In the data rows, 128 means zero.
Here are some rows, each followed by its group. Groups can overlap.
array([152, 150, 098, 112, 173, 137, 131, 121, 121, 132, 105, 170, 119, 127, 092, 174, 182, 137, 098, 116, 157, 122, 122, 134, 097, 153, 157, 141, 160, 114, 058, 136]) 1
array([152, 156, 102, 141, 149, 126, 142, 153, 125, 193, 118, 155, 144, 086, 099, 157, 133, 139, 130, 093, 163, 118, 132, 139, 118, 126, 140, 125, 107, 132, 134, 145]) 2
array([136, 155, 123, 136, 117, 143, 069, 138, 141, 130, 141, 157, 127, 142, 170, 111, 145, 138, 113, 109, 131, 135, 105, 128, 134, 110, 120, 134, 105, 109, 142, 131]) 3
array([111, 125, 131, 105, 129, 135, 095, 131, 109, 111, 129, 136, 161, 108, 173, 115, 141, 119, 100, 121, 129, 132, 109, 129, 128, 104, 111, 127, 162, 111, 129, 138]) 3
array([137, 141, 108, 113, 125, 133, 140, 136, 133, 110, 133, 142, 115, 122, 067, 156, 121, 152, 152, 129, 131, 143, 126, 146, 131, 138, 145, 150, 133, 141, 124, 135]) 4
array([128, 070, 166, 161, 162, 162, 101, 135, 111, 117, 148, 139, 155, 121, 173, 097, 130, 134, 131, 111, 175, 138, 124, 136, 153, 121, 122, 104, 159, 144, 139, 114]) 5
array([132, 134, 119, 098, 121, 127, 136, 155, 122, 154, 102, 133, 143, 126, 123, 127, 147, 126, 148, 104, 157, 115, 123, 096, 127, 120, 095, 134, 098, 095, 140, 115]) 2
array([103, 164, 141, 099, 147, 124, 102, 150, 132, 080, 140, 119, 110, 125, 130, 139, 143, 088, 113, 122, 134, 100, 110, 111, 119, 098, 127, 127, 082, 115, 106, 123]) 3
array([135, 110, 159, 120, 150, 086, 116, 070, 142, 140, 102, 076, 126, 078, 134, 156, 119, 142, 102, 170, 121, 122, 164, 110, 101, 158, 083, 115, 154, 127, 119, 092]) 6
array([111, 148, 139, 157, 108, 119, 098, 104, 120, 131, 128, 123, 123, 152, 127, 143, 121, 143, 163, 114, 121, 109, 127, 117, 136, 129, 114, 115, 123, 117, 144, 118]) 4
array([105, 147, 131, 115, 112, 127, 131, 155, 121, 100, 117, 153, 155, 139, 159, 131, 137, 118, 119, 082, 114, 137, 104, 140, 116, 106, 121, 123, 106, 114, 108, 118]) 3
array([090, 121, 139, 136, 104, 124, 106, 128, 130, 096, 104, 106, 132, 089, 143, 121, 089, 119, 107, 117, 124, 104, 151, 108, 155, 107, 097, 103, 135, 129, 124, 119]) 7
array([120, 167, 143, 143, 134, 145, 121, 122, 124, 145, 127, 131, 134, 079, 114, 157, 124, 108, 132, 120, 129, 089, 138, 133, 114, 115, 133, 120, 121, 125, 106, 107]) 4
array([147, 086, 136, 152, 138, 134, 115, 121, 110, 155, 122, 130, 160, 108, 168, 137, 147, 121, 131, 102, 115, 112, 132, 124, 127, 135, 108, 119, 123, 107, 108, 133]) 3
array([085, 152, 125, 136, 110, 113, 104, 103, 139, 093, 104, 079, 094, 138, 131, 167, 105, 118, 119, 158, 107, 132, 126, 109, 122, 101, 093, 133, 096, 132, 133, 116]) 6
array([166, 100, 146, 164, 126, 106, 175, 105, 094, 166, 147, 131, 151, 144, 143, 112, 119, 153, 120, 129, 110, 125, 111, 121, 134, 140, 127, 116, 141, 143, 155, 120]) 4
array([092, 141, 108, 112, 109, 145, 145, 137, 124, 145, 133, 141, 124, 114, 087, 130, 132, 142, 130, 117, 125, 144, 139, 136, 133, 128, 148, 150, 099, 125, 130, 124]) 4
array([117, 101, 151, 117, 146, 109, 128, 073, 147, 082, 086, 099, 099, 079, 129, 155, 116, 113, 121, 144, 125, 167, 140, 120, 108, 142, 075, 133, 146, 126, 097, 114]) 6
array([139, 145, 102, 094, 137, 117, 140, 130, 140, 096, 118, 115, 127, 071, 102, 152, 112, 115, 108, 150, 133, 184, 150, 126, 121, 125, 102, 128, 140, 145, 130, 146]) 7
array([150, 099, 126, 140, 163, 119, 126, 133, 108, 180, 119, 145, 149, 064, 099, 158, 174, 110, 118, 071, 160, 138, 154, 142, 112, 136, 112, 121, 116, 101, 117, 128]) 2
array([113, 107, 182, 150, 142, 171, 129, 156, 104, 132, 144, 123, 136, 154, 141, 095, 126, 098, 127, 119, 146, 129, 102, 134, 144, 102, 138, 114, 157, 133, 146, 115]) 5
array([148, 141, 086, 128, 127, 131, 118, 137, 134, 145, 121, 145, 123, 121, 111, 113, 136, 122, 143, 104, 142, 146, 150, 132, 130, 142, 165, 141, 134, 133, 123, 137]) 4
array([146, 135, 075, 124, 132, 146, 128, 150, 128, 144, 138, 134, 132, 105, 105, 140, 169, 128, 143, 077, 143, 131, 145, 147, 127, 120, 140, 149, 117, 111, 136, 152]) 2
array([155, 125, 124, 172, 104, 109, 129, 118, 124, 149, 126, 113, 145, 127, 155, 109, 110, 130, 147, 136, 126, 116, 111, 132, 139, 129, 146, 127, 110, 128, 155, 142]) 4
array([140, 118, 133, 103, 172, 120, 108, 124, 125, 126, 112, 134, 144, 098, 135, 125, 155, 136, 145, 127, 137, 162, 128, 099, 122, 122, 142, 119, 152, 102, 102, 131]) 3
array([083, 136, 134, 148, 099, 106, 117, 115, 149, 105, 112, 082, 097, 135, 131, 159, 090, 161, 101, 146, 125, 096, 112, 119, 112, 121, 101, 123, 114, 123, 127, 113]) 6
array([139, 168, 126, 119, 078, 105, 131, 103, 142, 097, 141, 095, 140, 131, 142, 112, 079, 155, 131, 165, 099, 134, 113, 129, 145, 143, 126, 148, 111, 147, 147, 132]) 6
array([136, 132, 142, 156, 103, 122, 165, 127, 134, 167, 133, 146, 140, 120, 158, 092, 112, 126, 156, 148, 117, 106, 109, 126, 162, 131, 137, 139, 122, 129, 164, 132]) 4
array([122, 129, 130, 098, 160, 084, 138, 101, 142, 108, 130, 112, 123, 148, 090, 153, 130, 124, 112, 145, 107, 149, 126, 140, 090, 154, 117, 130, 144, 145, 091, 127]) 8
array([127, 094, 183, 158, 163, 174, 124, 132, 109, 153, 128, 150, 159, 118, 164, 096, 150, 091, 119, 135, 162, 170, 134, 140, 132, 107, 135, 117, 175, 125, 136, 128]) 5
array([127, 124, 122, 121, 128, 098, 118, 092, 122, 137, 157, 096, 130, 139, 113, 143, 110, 122, 119, 185, 103, 164, 123, 158, 096, 150, 141, 146, 134, 130, 109, 149]) 8
array([101, 115, 129, 139, 120, 116, 108, 138, 124, 132, 149, 107, 131, 130, 126, 146, 149, 127, 147, 115, 144, 093, 147, 111, 130, 124, 101, 138, 149, 103, 146, 110]) 4
array([163, 132, 090, 107, 133, 137, 137, 144, 125, 127, 136, 146, 143, 125, 114, 099, 163, 136, 139, 120, 151, 151, 122, 130, 124, 125, 172, 142, 145, 126, 138, 153]) 2
array([155, 133, 084, 141, 123, 142, 142, 148, 137, 122, 131, 135, 133, 125, 090, 135, 127, 162, 126, 122, 136, 148, 123, 133, 128, 132, 118, 133, 117, 117, 115, 122]) 4
array([123, 072, 185, 115, 171, 170, 100, 136, 117, 137, 121, 116, 151, 145, 186, 106, 158, 107, 118, 115, 160, 180, 132, 150, 132, 119, 114, 118, 166, 117, 134, 119]) 5
array([101, 119, 113, 095, 108, 097, 112, 120, 148, 098, 141, 085, 098, 194, 054, 175, 118, 133, 102, 126, 112, 162, 126, 146, 089, 163, 132, 132, 146, 175, 099, 122]) 8
array([138, 144, 131, 139, 088, 127, 084, 141, 134, 118, 142, 119, 132, 108, 144, 100, 097, 103, 127, 141, 121, 149, 152, 116, 125, 103, 151, 129, 100, 127, 171, 148]) 7
array([125, 130, 162, 149, 106, 103, 143, 101, 118, 131, 113, 113, 124, 101, 159, 128, 081, 120, 112, 134, 147, 115, 174, 101, 135, 110, 100, 111, 121, 114, 146, 115]) 7
array([151, 146, 147, 161, 159, 123, 134, 114, 104, 188, 095, 116, 139, 117, 124, 125, 160, 174, 126, 110, 131, 120, 119, 118, 120, 137, 122, 126, 134, 119, 116, 109]) 1
array([105, 115, 125, 089, 162, 127, 127, 154, 139, 107, 112, 151, 124, 138, 124, 146, 143, 124, 120, 140, 123, 157, 129, 151, 125, 125, 165, 134, 162, 125, 106, 122]) 3
array([127, 106, 130, 147, 128, 134, 110, 149, 119, 133, 119, 134, 154, 110, 165, 109, 150, 100, 109, 130, 118, 118, 121, 131, 145, 107, 113, 127, 136, 131, 130, 118]) 3
array([127, 117, 167, 130, 124, 094, 114, 068, 132, 125, 110, 105, 100, 131, 153, 149, 108, 138, 108, 165, 119, 143, 162, 113, 140, 124, 097, 108, 134, 110, 148, 119]) 6
array([161, 112, 105, 121, 117, 124, 151, 128, 138, 157, 142, 136, 137, 144, 141, 110, 113, 166, 140, 140, 130, 148, 127, 153, 130, 140, 133, 139, 157, 134, 159, 114]) 4
array([110, 119, 098, 087, 090, 126, 109, 119, 146, 121, 139, 112, 122, 160, 141, 140, 094, 120, 131, 154, 104, 116, 153, 132, 142, 136, 119, 143, 107, 155, 155, 123]) 6
array([151, 124, 124, 137, 110, 124, 127, 137, 135, 118, 127, 121, 121, 143, 134, 094, 092, 099, 120, 138, 119, 173, 135, 114, 125, 128, 111, 123, 147, 144, 143, 126]) 7
array([170, 125, 101, 131, 163, 112, 147, 127, 110, 168, 112, 175, 137, 077, 115, 151, 168, 138, 144, 106, 157, 155, 150, 115, 108, 143, 158, 132, 144, 107, 110, 126]) 2
array([124, 141, 105, 100, 075, 145, 122, 126, 136, 098, 128, 090, 094, 147, 127, 146, 079, 134, 112, 163, 095, 152, 124, 110, 121, 128, 132, 136, 111, 164, 121, 142]) 6
array([141, 127, 121, 129, 105, 129, 102, 117, 129, 148, 126, 112, 110, 100, 122, 106, 097, 140, 107, 197, 111, 186, 179, 126, 114, 133, 138, 144, 157, 148, 140, 133]) 7
array([124, 158, 122, 118, 154, 134, 150, 129, 120, 147, 103, 148, 132, 134, 125, 150, 155, 125, 146, 101, 129, 091, 109, 122, 113, 141, 119, 124, 108, 108, 078, 121]) 1
array([093, 115, 144, 129, 136, 091, 114, 100, 123, 135, 100, 124, 119, 116, 083, 159, 119, 153, 099, 178, 115, 141, 188, 128, 097, 157, 143, 128, 145, 130, 102, 102]) 6
array([173, 121, 108, 112, 113, 123, 136, 115, 135, 144, 108, 149, 129, 117, 102, 129, 085, 120, 118, 144, 129, 132, 149, 133, 121, 133, 125, 122, 166, 157, 120, 116]) 7
array([109, 134, 117, 155, 118, 119, 127, 117, 117, 139, 124, 137, 141, 118, 180, 107, 135, 121, 121, 116, 114, 113, 104, 125, 127, 114, 091, 115, 118, 112, 155, 132]) 3
array([112, 105, 155, 128, 169, 174, 119, 158, 111, 101, 120, 147, 122, 113, 120, 123, 166, 120, 133, 125, 159, 144, 125, 132, 143, 123, 096, 118, 136, 142, 119, 121]) 5
array([104, 145, 148, 138, 093, 114, 118, 102, 137, 099, 115, 111, 105, 104, 127, 169, 074, 134, 125, 133, 122, 098, 157, 118, 121, 137, 115, 122, 114, 102, 133, 111]) 6
array([127, 146, 119, 113, 095, 129, 127, 153, 133, 137, 161, 121, 125, 152, 124, 127, 094, 128, 141, 120, 099, 116, 114, 137, 157, 126, 159, 138, 117, 140, 146, 150]) 4
array([125, 151, 121, 128, 141, 144, 109, 161, 118, 154, 130, 159, 138, 081, 124, 158, 148, 110, 127, 105, 126, 121, 111, 106, 107, 130, 114, 128, 104, 108, 123, 146]) 2
array([086, 145, 153, 117, 094, 114, 124, 107, 150, 101, 121, 077, 103, 145, 139, 153, 084, 098, 108, 132, 114, 109, 117, 122, 127, 106, 117, 131, 093, 111, 109, 096]) 6
array([150, 152, 088, 105, 152, 133, 128, 125, 125, 141, 121, 155, 137, 118, 108, 160, 172, 149, 138, 103, 154, 110, 140, 106, 099, 138, 119, 134, 127, 116, 085, 145]) 1
array([175, 098, 096, 137, 134, 142, 093, 112, 146, 129, 128, 107, 113, 147, 134, 102, 093, 107, 115, 142, 116, 160, 157, 134, 117, 137, 112, 137, 173, 142, 118, 136]) 7
array([176, 169, 124, 191, 106, 126, 148, 149, 130, 161, 157, 140, 126, 155, 133, 089, 139, 124, 149, 076, 143, 131, 096, 137, 163, 123, 190, 116, 125, 112, 195, 130]) 2
array([175, 143, 090, 148, 139, 127, 129, 170, 125, 151, 132, 142, 144, 124, 116, 124, 113, 148, 147, 101, 149, 141, 114, 160, 142, 125, 124, 140, 115, 117, 157, 124]) 2
array([101, 129, 159, 135, 121, 196, 116, 150, 116, 132, 147, 145, 142, 141, 155, 089, 142, 087, 108, 136, 148, 128, 120, 142, 171, 099, 121, 098, 126, 118, 145, 144]) 5
array([158, 144, 145, 162, 155, 109, 136, 137, 112, 163, 109, 155, 141, 124, 115, 147, 165, 137, 152, 110, 147, 101, 106, 130, 121, 133, 137, 125, 114, 108, 099, 120]) 1
array([115, 078, 150, 104, 160, 181, 138, 162, 104, 116, 119, 157, 149, 138, 160, 119, 135, 113, 101, 125, 158, 153, 130, 143, 138, 116, 172, 116, 156, 136, 136, 112]) 5
array([145, 112, 098, 106, 106, 130, 115, 144, 137, 127, 120, 124, 102, 096, 164, 139, 098, 128, 113, 141, 100, 175, 152, 152, 136, 130, 141, 131, 133, 128, 120, 117]) 7
array([119, 132, 128, 130, 154, 154, 106, 162, 124, 101, 124, 149, 114, 143, 134, 119, 129, 124, 115, 136, 129, 121, 129, 120, 128, 128, 130, 128, 141, 128, 105, 125]) 3
array([180, 110, 116, 162, 146, 117, 125, 126, 097, 180, 105, 159, 143, 086, 145, 098, 144, 147, 133, 086, 178, 116, 150, 133, 127, 149, 132, 126, 149, 099, 106, 135]) 2
array([124, 122, 126, 089, 106, 118, 114, 102, 146, 105, 132, 095, 120, 133, 106, 139, 097, 137, 132, 166, 122, 146, 157, 112, 103, 141, 067, 121, 133, 151, 121, 129]) 6
array([118, 060, 177, 152, 146, 178, 121, 149, 129, 132, 132, 129, 134, 141, 153, 078, 135, 090, 124, 126, 152, 155, 099, 121, 138, 121, 148, 112, 147, 142, 138, 147]) 5
array([127, 103, 117, 115, 135, 101, 132, 084, 130, 105, 142, 097, 115, 121, 089, 139, 115, 148, 118, 162, 081, 144, 113, 140, 110, 142, 140, 130, 139, 147, 143, 112]) 8
array([144, 102, 145, 157, 133, 116, 120, 107, 115, 124, 111, 145, 149, 125, 162, 105, 149, 132, 118, 126, 144, 127, 119, 118, 140, 116, 086, 129, 140, 121, 129, 134]) 3
array([157, 100, 154, 185, 136, 084, 141, 100, 108, 134, 113, 122, 153, 089, 145, 132, 149, 128, 146, 162, 151, 104, 132, 103, 110, 134, 137, 128, 136, 111, 124, 107]) 4
array([152, 133, 100, 150, 113, 133, 153, 145, 117, 182, 137, 144, 117, 121, 142, 090, 138, 137, 144, 110, 124, 142, 132, 137, 147, 121, 135, 127, 085, 116, 176, 158]) 2
array([089, 155, 111, 136, 119, 152, 116, 165, 133, 119, 114, 136, 126, 112, 139, 123, 135, 121, 113, 133, 122, 121, 117, 133, 136, 118, 128, 126, 116, 112, 138, 135]) 3
array([106, 152, 082, 076, 138, 117, 128, 153, 131, 123, 120, 134, 114, 109, 072, 146, 162, 124, 134, 106, 138, 126, 141, 139, 120, 119, 144, 153, 130, 127, 101, 149]) 4
array([150, 142, 104, 137, 132, 114, 153, 113, 126, 156, 122, 136, 141, 136, 133, 123, 128, 140, 149, 122, 114, 128, 131, 143, 139, 147, 140, 150, 141, 136, 151, 155]) 4
array([098, 156, 125, 125, 097, 147, 111, 166, 134, 102, 117, 146, 136, 115, 162, 108, 127, 119, 123, 119, 122, 102, 099, 116, 148, 099, 103, 124, 099, 116, 141, 136]) 3
array([142, 158, 108, 133, 139, 118, 161, 145, 131, 141, 147, 157, 150, 126, 127, 110, 150, 133, 165, 111, 128, 100, 088, 126, 138, 132, 130, 139, 122, 140, 117, 147]) 1
array([172, 107, 120, 152, 194, 094, 134, 103, 104, 171, 104, 152, 138, 089, 136, 131, 159, 148, 123, 145, 164, 128, 134, 094, 115, 127, 089, 126, 178, 099, 093, 115]) 2
array([139, 107, 151, 132, 164, 108, 146, 107, 126, 136, 127, 123, 140, 130, 166, 098, 164, 128, 129, 128, 145, 130, 145, 157, 138, 139, 104, 126, 163, 116, 101, 147]) 3
array([114, 125, 125, 133, 098, 106, 142, 115, 139, 071, 146, 096, 122, 165, 106, 135, 093, 169, 117, 181, 097, 114, 120, 116, 114, 138, 127, 137, 093, 148, 148, 141]) 8
array([110, 068, 173, 121, 127, 179, 098, 157, 116, 092, 114, 128, 149, 136, 172, 093, 149, 115, 125, 146, 150, 102, 129, 132, 147, 104, 135, 111, 154, 140, 116, 125]) 5
array([107, 150, 132, 146, 149, 113, 136, 136, 130, 128, 121, 158, 141, 110, 138, 092, 147, 106, 095, 104, 119, 122, 139, 120, 132, 128, 100, 122, 101, 102, 106, 128]) 3
array([103, 127, 140, 101, 089, 125, 112, 124, 142, 108, 101, 114, 116, 127, 137, 134, 112, 101, 106, 131, 145, 111, 161, 103, 142, 133, 119, 125, 103, 115, 125, 113]) 7
array([112, 137, 128, 123, 127, 115, 144, 149, 144, 134, 134, 154, 113, 120, 110, 128, 149, 099, 148, 098, 155, 120, 118, 131, 133, 112, 130, 142, 084, 114, 117, 135]) 2
array([133, 140, 129, 154, 066, 133, 104, 122, 125, 110, 163, 107, 098, 164, 164, 106, 089, 130, 117, 135, 119, 111, 125, 122, 157, 120, 153, 124, 108, 139, 163, 136]) 7
array([143, 123, 126, 123, 095, 122, 112, 101, 136, 147, 146, 088, 121, 145, 165, 080, 084, 111, 136, 161, 101, 132, 148, 122, 137, 122, 119, 114, 126, 139, 146, 161]) 7
array([118, 137, 126, 167, 093, 116, 132, 108, 135, 149, 140, 139, 118, 090, 149, 096, 076, 133, 112, 140, 117, 083, 157, 098, 152, 112, 117, 115, 126, 114, 169, 111]) 7
array([105, 074, 178, 130, 145, 187, 131, 160, 118, 118, 149, 135, 158, 154, 154, 082, 141, 076, 106, 110, 152, 145, 117, 132, 160, 110, 128, 104, 128, 129, 137, 133]) 5
array([155, 135, 137, 158, 127, 131, 139, 119, 131, 120, 111, 110, 135, 141, 154, 107, 146, 135, 136, 131, 129, 127, 125, 110, 152, 128, 105, 127, 118, 110, 122, 144]) 3
Which 4 groups are nearest to each row below, nearest first, going by the distance to the centre of the group?
array([120, 134, 117, 177, 142, 147, 125, 120, 122, 110, 117, 137, 129, 128, 171, 064, 129, 114, 118, 144, 111, 148, 108, 139, 147, 119, 136, 121, 119, 116, 127, 121]): 3 7 4 5
array([102, 154, 100, 123, 105, 147, 131, 174, 147, 101, 138, 156, 103, 146, 151, 134, 138, 105, 124, 108, 129, 124, 130, 118, 136, 111, 150, 137, 076, 117, 106, 141]): 3 4 2 7
array([118, 139, 144, 135, 095, 142, 130, 149, 106, 140, 149, 133, 123, 140, 156, 091, 102, 141, 148, 137, 113, 090, 106, 120, 156, 122, 142, 136, 091, 135, 167, 147]): 4 3 7 2
Which 3 groups are nearest to each row below, nearest first, going by the average distance to the group's rows?
array([140, 171, 107, 143, 110, 142, 129, 158, 134, 131, 139, 115, 137, 142, 128, 134, 153, 129, 166, 095, 107, 086, 086, 124, 147, 122, 128, 131, 088, 136, 166, 142]): 4 3 1
array([150, 152, 088, 117, 111, 138, 145, 141, 123, 125, 155, 137, 115, 112, 141, 130, 132, 118, 136, 115, 114, 110, 113, 114, 137, 128, 129, 128, 102, 140, 161, 152]): 4 3 2
array([125, 143, 123, 080, 132, 127, 140, 149, 129, 101, 122, 149, 158, 095, 111, 123, 143, 126, 108, 138, 124, 138, 146, 113, 120, 108, 126, 122, 135, 114, 120, 133]): 3 4 1
array([101, 151, 139, 136, 116, 116, 141, 112, 123, 123, 114, 105, 115, 112, 117, 124, 101, 123, 107, 155, 131, 098, 157, 108, 133, 113, 097, 114, 112, 103, 139, 108]): 6 7 3
array([124, 156, 130, 138, 153, 129, 148, 140, 119, 119, 127, 134, 141, 136, 114, 143, 149, 128, 142, 081, 137, 081, 132, 113, 114, 127, 132, 120, 092, 105, 124, 114]): 1 3 4
array([141, 122, 082, 085, 135, 108, 125, 153, 149, 135, 132, 137, 115, 129, 075, 160, 141, 127, 150, 127, 140, 132, 164, 122, 093, 119, 155, 126, 165, 130, 083, 151]): 1 4 8
array([173, 125, 090, 128, 146, 114, 126, 125, 119, 138, 124, 136, 150, 117, 114, 112, 131, 155, 172, 115, 112, 166, 146, 137, 109, 155, 142, 136, 116, 150, 110, 139]): 4 1 2
array([117, 100, 097, 086, 124, 117, 128, 114, 145, 108, 120, 108, 107, 157, 134, 136, 095, 136, 124, 135, 100, 207, 166, 155, 116, 138, 157, 139, 134, 157, 091, 133]): 8 7 6
array([138, 123, 125, 109, 103, 114, 126, 124, 141, 117, 153, 110, 101, 133, 090, 108, 101, 118, 116, 119, 128, 181, 153, 143, 160, 126, 115, 137, 131, 155, 140, 148]): 7 8 4
Which 4 groups are nearest to each row below, nearest first, going by the distance to the group's nearest row?
array([160, 144, 117, 181, 156, 133, 153, 104, 102, 185, 146, 144, 150, 166, 122, 113, 157, 144, 141, 107, 151, 085, 101, 130, 144, 143, 102, 135, 125, 115, 145, 159]): 1 4 3 2
array([114, 176, 106, 112, 121, 136, 115, 139, 140, 101, 134, 151, 124, 142, 145, 112, 121, 078, 099, 127, 130, 123, 114, 108, 134, 129, 107, 102, 099, 119, 127, 125]): 3 7 2 5
array([109, 137, 137, 121, 160, 127, 136, 145, 135, 114, 107, 130, 130, 109, 129, 154, 153, 086, 100, 152, 138, 151, 125, 128, 112, 119, 124, 134, 157, 117, 119, 141]): 3 7 5 2
array([138, 112, 144, 102, 096, 144, 122, 135, 154, 119, 142, 124, 113, 120, 125, 101, 097, 102, 132, 129, 131, 140, 157, 134, 145, 120, 142, 136, 120, 135, 139, 142]): 7 4 6 3
array([149, 134, 110, 141, 093, 139, 155, 126, 131, 139, 152, 135, 118, 119, 124, 124, 131, 138, 121, 125, 104, 129, 124, 123, 143, 134, 145, 134, 133, 115, 161, 125]): 4 2 3 7
array([134, 128, 148, 139, 098, 122, 139, 102, 133, 132, 133, 100, 111, 092, 159, 105, 097, 119, 122, 147, 132, 109, 150, 122, 125, 118, 117, 104, 109, 113, 151, 105]): 7 6 4 3
array([105, 121, 103, 105, 114, 113, 138, 117, 141, 112, 168, 117, 135, 173, 109, 151, 099, 114, 124, 137, 105, 148, 122, 139, 108, 139, 143, 149, 113, 164, 114, 118]): 6 8 4 7
array([110, 097, 117, 114, 131, 113, 143, 121, 145, 109, 148, 083, 099, 169, 109, 149, 114, 131, 131, 135, 086, 131, 098, 138, 134, 132, 140, 158, 176, 151, 102, 110]): 8 3 4 6
array([074, 105, 190, 118, 133, 180, 129, 182, 124, 107, 119, 160, 146, 141, 159, 109, 138, 079, 122, 123, 131, 132, 125, 140, 126, 120, 135, 116, 157, 139, 142, 136]): 5 3 7 2
Which 3 groups are nearest to each row below, nearest first, going by the distance to the centre of the group?
array([173, 160, 104, 152, 109, 125, 131, 147, 118, 158, 163, 139, 151, 139, 131, 098, 132, 143, 162, 097, 130, 112, 122, 136, 143, 117, 146, 136, 119, 124, 159, 152]): 4 2 3
array([121, 120, 125, 137, 097, 105, 139, 107, 145, 121, 133, 103, 131, 179, 110, 124, 116, 160, 109, 173, 106, 107, 101, 136, 116, 146, 155, 142, 127, 167, 169, 131]): 8 4 6
array([113, 170, 082, 123, 087, 140, 133, 164, 127, 130, 149, 139, 122, 124, 138, 108, 123, 133, 133, 120, 096, 119, 098, 126, 132, 124, 102, 137, 083, 125, 169, 141]): 4 3 7
Which 3 groups are nearest to each row below, nearest first, going by the distance to the group's nearest row?
array([105, 132, 149, 127, 109, 102, 118, 102, 134, 111, 114, 120, 098, 111, 145, 168, 089, 143, 118, 175, 110, 126, 149, 114, 118, 128, 123, 117, 116, 146, 106, 124]): 6 7 8
array([129, 096, 123, 145, 139, 102, 141, 078, 135, 131, 137, 085, 127, 137, 090, 159, 135, 146, 130, 146, 095, 144, 133, 147, 118, 134, 135, 133, 170, 159, 091, 121]): 8 6 4
array([110, 177, 133, 135, 106, 109, 138, 148, 121, 123, 136, 136, 129, 131, 122, 156, 113, 125, 146, 102, 131, 084, 135, 111, 152, 116, 146, 140, 104, 097, 166, 151]): 4 2 3
array([156, 160, 130, 155, 154, 139, 132, 118, 107, 147, 119, 159, 108, 128, 112, 161, 162, 141, 125, 121, 134, 120, 117, 127, 111, 137, 119, 125, 115, 127, 105, 130]): 1 2 4
array([121, 096, 090, 131, 146, 104, 123, 095, 120, 115, 113, 083, 113, 160, 113, 150, 116, 157, 145, 165, 113, 145, 101, 164, 127, 163, 127, 147, 144, 175, 084, 107]): 8 4 6
array([150, 164, 125, 134, 140, 115, 146, 152, 111, 138, 146, 142, 144, 186, 119, 153, 145, 160, 142, 131, 122, 097, 079, 147, 136, 125, 120, 143, 115, 127, 136, 135]): 1 4 2
array([131, 109, 109, 092, 143, 101, 128, 105, 143, 124, 125, 100, 129, 141, 085, 174, 143, 133, 124, 161, 104, 162, 129, 159, 107, 166, 156, 142, 163, 155, 100, 110]): 8 3 4
array([150, 123, 139, 165, 092, 142, 135, 134, 143, 136, 132, 132, 152, 115, 185, 107, 117, 131, 115, 110, 131, 106, 115, 129, 148, 109, 133, 129, 101, 114, 129, 148]): 4 3 2
array([140, 165, 122, 204, 152, 125, 139, 101, 113, 163, 121, 124, 129, 139, 121, 104, 144, 177, 145, 118, 130, 103, 103, 112, 154, 123, 119, 130, 143, 102, 155, 122]): 1 3 4
array([116, 106, 106, 105, 130, 089, 109, 114, 153, 096, 121, 098, 095, 128, 083, 151, 131, 146, 137, 160, 110, 132, 109, 143, 097, 144, 140, 140, 144, 151, 106, 120]): 8 4 6
Which 4 groups are nearest to each row below, nearest first, going by the average distance to the group's rows?
array([108, 146, 139, 149, 115, 137, 121, 136, 119, 120, 123, 142, 124, 119, 146, 120, 113, 130, 114, 118, 135, 102, 116, 103, 144, 129, 085, 130, 087, 115, 160, 126]): 3 4 7 6
array([168, 053, 184, 122, 199, 140, 103, 132, 111, 129, 101, 125, 162, 100, 145, 101, 165, 116, 111, 123, 162, 144, 140, 130, 123, 115, 143, 107, 179, 121, 127, 133]): 5 3 2 1
array([125, 135, 118, 075, 118, 110, 105, 114, 131, 117, 140, 102, 110, 148, 092, 170, 112, 149, 134, 145, 097, 154, 136, 149, 098, 137, 170, 139, 140, 158, 121, 118]): 8 6 4 7
array([129, 116, 135, 174, 102, 100, 130, 073, 128, 157, 137, 081, 106, 128, 155, 085, 086, 162, 130, 160, 112, 136, 126, 142, 129, 151, 100, 123, 156, 129, 138, 129]): 7 6 4 8
array([126, 135, 098, 131, 109, 144, 141, 118, 127, 136, 107, 152, 145, 121, 151, 112, 139, 122, 144, 149, 117, 106, 114, 123, 131, 141, 114, 123, 129, 116, 128, 120]): 3 4 1 7
